Each row is where one point has got to under a steady rotation. How many ticks took it there?
The counts run from 0 to 442.
[ 22.8 -24.9  15.9 -30.2  11.5 -11.6   7.5  22.5  15.9  -3.4 -13.8  -9.9
  -7.8  -2.9  19.1   0.3   6.8  11.0 -11.3  -1.3 -12.1  25.4 -10.5 -19.7
  11.2   0.3  -0.1  -4.3  22.9  26.9 -12.7  19.1] : 73
[ -1.3  46.8 -24.1  20.8 -13.9   9.9 -12.3  -2.1   9.6  -8.8 -16.5 -14.2
 -10.7 -13.5  -4.3 -15.9 -16.3 -18.4 -15.2 -14.5 -15.3  -1.1 -13.5   5.8
   5.4 -11.4  10.0  41.6   7.2   4.0   6.3  14.6] : 149
[ -6.7  27.9 -22.1  16.0 -12.3  -3.1   7.4 -14.6  -6.1 -14.4  18.3 -30.9
   1.8 -11.5   9.8   7.5 -13.5  15.9   1.9  15.3 -31.7  -1.7  -3.5  34.9
 -10.8  -1.8  11.7   1.9   1.6   1.4 -18.2  14.0] : 134
[ 15.7 -21.0   9.2 -20.9 -21.3  -5.0   5.7 -15.1  14.5  -4.8  25.1  -7.8
  -4.7  21.3   1.3   7.2  13.8  33.5 -14.0  11.0   0.2  14.0  -8.4 -14.6
 -19.7  10.5   8.8  -1.6   3.2  -6.1 -25.2   2.9] : 245
[-15.0   3.5   0.2  -0.5  -4.8  -3.3 -21.7  -4.6  15.4  -4.6 -18.9   4.1
 -13.3  -4.7  -7.0  -8.9  -9.6 -11.3 -23.1   1.2   0.8   6.1   3.2 -22.3
   4.3   8.0 -14.2  48.1  -9.7  -4.9  -9.6  15.5] : 157
[  8.2   0.5  -7.0  26.7 -14.7 -14.4   6.6  36.7  19.2 -13.7  -8.1 -16.6
  -8.4  -0.3  10.9 -13.7   7.2 -19.5   8.3 -19.6   4.1  12.9   4.3  22.5
   2.5  25.5   4.8 -17.7  14.4   9.8  22.2  -4.8] : 305
[  2.3  36.2 -18.6  21.6  -2.2 -11.2  -3.3 -14.1  18.2   3.1  10.3   7.9
 -20.5   9.2  -2.1 -29.1  -4.5 -22.5  -5.9  -4.8  -7.3  -3.1  -6.6  14.8
 -16.7  23.7   9.7  26.7  -2.6   4.4  -1.9   8.6] : 377
[ 15.3  34.7  -8.3  11.3   1.6  12.6  -2.0  -0.8  16.1 -12.9 -14.0 -13.3
   3.0 -25.8 -24.4 -22.1 -20.5  -8.6  -3.1  21.8   4.5 -25.0  -1.7   3.3
  -3.7 -14.2 -31.0   7.8 -18.0  -4.8   1.7   0.1] : 284
[ -5.6   8.8 -16.5  12.8  10.7 -23.6 -27.2 -23.8   1.6   3.8  28.2  18.5
  -3.0   8.4  -7.2 -17.9  -2.8  17.9  28.1  13.4 -14.7   4.6   5.4  22.4
 -20.7   6.8 -12.1  -1.4  -8.6 -11.3 -18.2  10.5] : 127
[-21.5 -24.8  -6.6 -12.9  16.5  19.6 -21.1  28.2  -5.3  -0.2  -0.2 -15.9
  -0.8  10.6 -14.1  20.9 -11.2  17.6   5.0  29.8  -9.2  -7.5  17.4 -28.6
  13.2   9.9 -15.2  -1.1  -2.4 -33.7  17.4  -4.8] : 94
[ -0.8 -15.3 -27.6  19.6   3.3 -15.9   7.8 -24.5  25.0   6.5  24.6  -0.4
  -7.1  10.6  -2.5   2.3   3.2  20.9  22.2  -7.1 -19.6   7.3   0.8  18.4
 -15.8  22.6  10.3  -6.0  -4.4  -0.8 -19.8  17.4] : 126
[ 20.8 -19.4  -6.5  -9.8   5.4  -2.8  26.9   0.4  16.3  -6.2 -15.3 -35.0
   6.5 -18.3  -7.2  -4.1  -0.7 -17.3 -33.9   2.2   5.3 -17.6  12.4 -14.3
  -6.6  -9.9   5.8 -17.7   1.7  10.9  -2.1   9.2] : 286
[ 17.1 -22.9  17.0 -26.7 -24.1   7.3  10.3   6.1  -4.7  -2.4 -14.2 -21.4
  -3.3   7.7  11.8   4.3   4.9 -17.3 -25.4  12.5   6.8 -15.1  39.4 -23.8
  13.4  15.6   1.6 -19.2   4.7  -6.8  10.2   1.0] : 177
[  4.6   5.6  -3.7  35.1 -11.6   2.6 -30.9  15.6   8.6  -4.0   5.1 -13.0
   6.3 -11.3  -7.1   1.9   7.4  23.1  21.4 -27.9  -9.5  12.6 -20.5  10.1
 -11.0  -4.7   7.8  17.9  18.2  22.4   5.1 -12.7] : 227
[-10.2   1.5 -18.5 -25.3  -5.9 -23.8   2.8 -12.9   4.2  -9.9   5.5  -7.0
 -23.1  13.9  19.1 -22.4  -4.2 -16.2  -8.5  12.9   9.2  13.1  26.6  -8.6
   8.3  30.9  -0.1  -7.3   1.5 -18.5 -17.2   8.4] : 386
[  7.4 -20.8  -5.3 -15.3  11.5  -4.5  10.7 -19.9   3.7 -34.8 -13.4 -14.0
  10.2  -8.8 -26.2   5.7 -18.8  -8.5  -6.7  23.6 -11.9   5.9  20.1  -4.6
  10.9 -13.3 -23.5  17.3 -23.5   0.7 -18.8  -5.3] : 281
[ -7.9   7.4  12.6  -8.1  -2.0 -34.1  -6.8 -27.9  13.3   7.2 -12.4   4.2
 -16.3  -2.1   0.9 -29.1  -0.7   4.6  -2.0   7.7 -16.0   1.5  15.2  20.3
 -11.7  19.8 -17.2  28.9 -15.0  12.2 -23.3   7.2] : 381
[-17.1  18.9 -34.8   6.2   3.0  23.4  19.9 -26.9   3.4  -8.3  13.8 -29.3
 -17.4   0.1   4.9   1.4   2.4   8.9 -12.3  -1.8 -30.9  -5.6   9.0 -15.4
  -4.0  15.0  18.3  18.9  11.7  13.0   0.9  18.3] : 141
[ -6.1 -13.9  -0.8 -18.0  36.4 -22.9  -8.0  18.7  26.9  -1.2  10.6   5.8
  10.9  -0.6  -6.3   8.1  -7.4  -1.5  12.4  33.8 -17.8   7.0  -6.1  16.5
  -2.8   3.7  -2.3  -2.0 -18.6   1.4   1.3  30.5] : 198
[  8.4  11.1  14.1   1.3   3.5  -6.6 -23.9  25.1   5.6   5.4 -22.3  13.2
  21.4  -5.2 -25.3 -13.4  -4.4  -9.6  -7.0   7.9  20.7 -14.9  -0.3   2.7
   7.3 -10.8 -36.8   4.1 -17.3 -19.3  21.2 -11.5] : 419
[ 12.7   2.9   3.3   8.0  -8.3  17.0  11.4 -35.5  14.0   4.9  -0.8 -21.1
   0.5  -3.1  -3.6  -0.2  31.8  15.1 -18.5 -11.9 -10.2 -21.9  17.5 -26.3
 -19.6  -4.0   0.4   7.1   4.1  22.3  -5.2  -2.8] : 365
[  9.3  -1.2 -15.5  -7.5   5.1  -7.9   7.6 -19.4  13.9 -15.4  -1.7 -12.6
  12.6 -10.3 -18.7 -39.4  -0.5 -17.0 -10.3 -13.0  23.4  -3.6  18.9  -1.2
   1.1   2.8  15.3 -33.9 -11.1 -12.1  -8.2 -13.7] : 278
[-12.2 -19.5  -3.9  -6.7  19.8 -10.0 -40.9  18.3  -5.5   7.7   0.6  18.8
  23.4  -4.0  -4.8 -14.1 -16.6  18.8  10.9   9.5  14.7   5.3  15.6 -13.0
   1.7  21.7  -7.3  -7.6  -2.6 -10.8   9.9 -10.1] : 90
[ 16.9 -14.9  -1.8  16.6  -1.6 -10.9   4.7   7.7  28.9 -17.9  -1.4   9.2
  -3.2  -4.5  -6.0 -15.5  -8.2 -16.3  15.0 -17.4  -8.1   6.3  10.4  -0.7
 -21.8  38.0  -9.5   5.7  23.3  38.1 -17.0  18.2] : 298
[ 12.0  11.0  -5.5  -1.0 -13.0   9.2   0.1 -14.9  16.2 -26.8 -12.0   2.5
  -6.5  -5.5 -26.2 -14.4   4.8  -4.6   4.3   6.5   5.8  -6.0   1.3   9.8
  35.8 -28.6 -13.4 -13.8 -22.6 -31.6  -1.4 -17.4] : 274
[ 20.3  11.9  -1.4  22.2 -13.1  16.1  -6.3 -24.1 -22.4  -1.0 -29.7  -2.8
  20.9  -0.7 -19.7  22.8 -13.9  -5.7  -6.3  16.1 -16.8 -21.4  -5.8   3.0
  12.3 -24.5 -21.8  34.6  -0.7 -20.7  -7.2   7.7] : 30
[  4.8 -21.7 -11.4  10.2  17.0  -5.4   3.0   8.9   8.7   8.7  23.6   7.2
  23.9   3.4   0.2  -2.7 -16.2   7.5   7.9  29.1  -2.7 -11.1  23.0   1.8
 -35.1  28.4 -12.4 -26.8   4.3  11.5  -5.0  24.2] : 433
[ -5.2  -7.1 -14.4 -16.0  -5.6 -16.7 -19.0 -20.4 -11.9 -14.2  16.1 -26.4
  -7.2  -1.5  18.6   6.8  -0.6  14.0   2.5  36.9 -21.8   6.9  27.0  16.5
  -2.6 -10.0  17.3  11.7 -10.3  -5.1 -34.3   9.8] : 135
[ 14.4  23.3  -8.0  -5.9  24.1   6.7  -6.4  24.2  -6.6  29.8   2.1 -13.1
  21.4   3.3  13.0  15.9 -20.0  11.4  -7.2   5.8 -21.1   4.8 -35.3  10.3
  -7.4   5.5  24.7   7.5  15.2  -0.6  20.3  24.5] : 332
[ -5.4 -14.9 -23.2   0.1   3.0  20.9 -14.5  19.9  13.5  -8.9   7.8  -5.0
   0.4  12.4 -14.8   0.1   0.3  20.9  -7.3   4.8  18.9   4.4  12.4 -51.5
   2.7  20.6   6.1 -26.4   6.3 -36.0  17.0  -7.6] : 95
[ -2.4   2.3  11.1   2.4 -18.5 -17.4 -11.1  27.5  28.1  -2.1  -2.4  18.0
 -11.8  -4.0  -0.2 -26.6  15.7  31.5  10.5  -5.5   6.1   4.0  11.0  -3.8
 -14.1  25.2 -15.9 -22.4   5.0  25.5  16.1  -6.3] : 309
[ 37.9  -9.2  23.6   2.6   4.1  -1.3  -8.3  20.6 -18.3  -1.6  -1.8  -8.1
  15.0   8.0  -7.3  -5.2   9.6  11.4  22.8  12.4   5.4  -5.2   9.0  10.0
  -5.9 -15.0  -6.0 -45.2   4.1  -4.9  -3.8 -17.4] : 435
[ 18.7  -8.7  -7.5  22.3  -5.6 -10.7 -16.2  -0.2  24.7  32.4  11.1  -6.4
   4.8  14.8   0.5  31.2  18.1  15.0  19.7  10.6 -31.6 -12.2 -23.0  17.4
  -6.5  -6.5  -7.8  20.4 -20.0   4.8 -11.0  21.4] : 119
[-16.2  -9.5 -13.3   4.6  21.9 -10.3 -28.0   5.0  -5.7  14.2   2.1 -19.9
  19.8 -18.1  21.4  17.6  -3.0  -1.5   6.2  -8.0 -19.5  -2.7  14.5 -10.2
 -11.8   9.3  25.7  17.6   8.0  24.6   4.5   4.7] : 224
[ 12.8  20.7   2.3  22.4  11.5  -3.6  -3.6  25.4  -1.2  11.5 -35.8 -23.5
   4.5  -7.9   8.9  -5.4 -12.0 -32.1  -9.1   7.6   6.8 -19.3  10.5  12.8
  -8.7   4.7 -10.6  17.6  12.5  22.2  13.8   9.8] : 295
[ 10.7  -9.0  10.6 -33.8  -3.0  13.7   3.0   3.5  -8.4 -20.3 -22.6 -21.9
  12.1  -9.1   3.2  10.4 -11.5 -27.1 -11.6  -1.5   3.8   8.4   2.5  -5.9
  40.2   5.5  25.7  -5.7   9.0   3.4  12.3  -3.9] : 405
[ 16.4 -24.2  16.1   2.2  -4.4 -19.5  -7.4  23.8   8.6  15.9   2.2  -6.9
  27.6   0.8  -8.1  27.4 -16.8   8.0   6.5  36.6  -6.6 -19.3  -3.5  14.6
  -8.9  -3.9 -33.5  -2.3 -20.2  -3.5  -4.1  15.1] : 426
[ 27.1 -21.1  29.1   4.0  13.5   7.6 -21.7   3.6  -7.8   1.5   7.0   6.6
  13.2  11.9 -19.4  44.4   3.6  -6.9   8.4   2.3 -26.7 -11.6  16.1   0.9
  -8.0 -14.8   4.3  24.5  -6.2 -11.5  -4.9  -3.7] : 109
[  3.9 -21.7   0.6   2.9  -3.8 -11.3  20.5  25.4  37.4  11.3 -20.5 -28.1
  15.0  13.9  -6.2  17.8  -7.0  -1.2 -20.0  -5.5  11.1   1.2  -5.8  -0.7
   7.7   2.6  -9.9  -8.5  -6.2 -11.4  33.6   5.4] : 421
